[[132 848 827 631 233 634 341 408]
 [ 39 722 750 318 405 191  28 666]
 [119 226 560 360 794 664 681 741]
 [445 421 667 844 301 831 233 410]
 [446 379 392 546 230 456 792 713]
 [397 687  38 187 299 802 158 442]
 [ 24 428 170 122 436 772 185 447]] --> 447

[[4080 4025 3460 4024 4210 4553 3677 3997 3625 3817 3972 3717 3890 3725]
 [3679 3952 4616 4549 3452 2986 4049 4247 2989 4124 4010 4092 3701 5583]
 [4306 4269 4311 4235 3191 3019 3867 3661 3396 3794 4281 3691 4290 4652]
 [4690 4440 4269 3141 2935 3332 3999 3427 6028 3619 4352 3610 4610 2775]
 [3820 3897 4053 3923 4488 4666 4070 4066 4620 4055 3847 4205 3881 3018]
 [4052 3969 3787 3487 3290 3944 3583 4118 4113 3618 3926 3526 4168 3874]
 [4069 3853 6645 4746 3144 2047 3782 3801 4482 4000 3769 3778 4033 3195]
 [4024 3892 2699 2782 3151 3937 3866 4055 3722 3610 4146 3678 4117 4841]
 [3548 3581 4687 4248 3120 3092 4001 4193 4044 4162 3764 3970 3680 4781]
 [4276 3915 3928 4514 4538 4112 3887 3818 3958 4029 3722 3948 4142 3456]
 [4082 4111 7920 4839 3057 1146 3959 3641 4364 4091 3896 3865 4106 2463]
 [4202 4190 4371 4335 4667 4484 3972 3496 5943 4048 4164 3698 3874 1238]] --> 1238

[[-25  15  10  11   9  18  13   7   9  10   9  18  13  -5  16  11]
 [ 16  16  10  11   9  16  14   7   8  10   8  18  13  -1  15  10]
 [ 23  11  11  12  11  11  15  12  11  11  11  12  11 -16  11  12]
 [-13  21   7   7   4  23  19   3   5   5   3  28  13  -7  18  12]
 [-13   8  12  13  13   7   8  14  12  12  13   8  10  17   9  11]
 [ -6  12  11  12  11  12  15  11  12  11  11  13  12  43  12  13]
 [ -2  10  13  11  13  11   9  12  14  13  13   8  12  45  11  10]
 [  6  15   9   9   8  16  16   8   7   8   7  18  12  -9  14  12]
 [ -2  15  10   9   8  16  15   9   9   9   9  16  12  11  14  13]
 [ 30  10  13  12  13   9   6  12  13  14  13   7  12   6  11   9]
 [ 20  12  11  11  11  12  13  11  11  11  11  12  12 -20  12  13]] --> 13

[[-22   5  31 -16  38 -10 -43 -42  17]
 [-22   4  31 -15  38  -9 -41 -43  17]
 [-21   4  33 -14  39  -6 -41 -43  16]
 [-22   4  32 -18  37 -13 -43 -42  20]
 [-19   4  33 -11  41  -4 -39 -43  13]
 [-23   6  31 -18  37 -15 -45 -41  21]
 [-25   5  31 -21  36 -17 -46 -42  23]] --> 23

[[ 60 105 158  39 135 120  96  89  91 159 141  30]
 [ 42 191 163 138  12 172 136 147 161 157 141 145]
 [156 174 193 157 143  59  87 179 122 161 181 201]
 [136 183 206 123 126  55  43 186 116 161 184 146]
 [134  91 132 125 148 205 210  85 155 145 140  91]
 [141 162 149 116 170  94  93 156 108 152 138 142]
 [131 150 129 142 141 157 136 158 152 135 132 133]] --> 133

[[6 5 6 5 6 6 6 5 6]
 [4 6 6 6 6 6 6 6 6]
 [6 5 5 5 5 6 6 5 6]
 [8 4 6 4 6 7 7 3 5]
 [5 5 6 5 6 6 6 5 6]
 [3 5 7 7 6 6 7 5 7]
 [8 4 6 4 6 9 8 1 5]
 [1 4 7 9 6 5 6 5 8]
 [6 6 6 6 6 5 6 6 6]] --> 6

[[54 52 52 54 53 53 52 55 52 53 54 54 53]
 [58 62 59 69 55 48 55 73 52 53 50 48 48]
 [57 59 56 67 54 46 52 72 49 51 50 47 46]
 [67 42 37 59 60 53 41 75 43 52 73 67 59]
 [53 52 53 52 53 51 52 52 51 52 52 51 53]
 [78 47 88 39 92 29 44 48 23 51 76 31 89]
 [58 58 58 59 58 58 58 59 58 58 58 58 58]
 [60 60 60 60 61 60 60 60 60 60 60 60 60]
 [44 59 62 50 48 51 59 41 57 52 40 43 48]] --> 48

[[5625 5352 6109 5376 5495 5261]
 [4830 2783 5777 2199 4104 4841]
 [6336 5785 6023 5643 5530 6277]
 [6571 7383 6689 4463 8033 5738]
 [4457 4392 4967 7769 4399 5795]
 [6544 6991 6884 4611 6428 5601]
 [6232 5833 6066 5647 6206 5941]] --> 5941
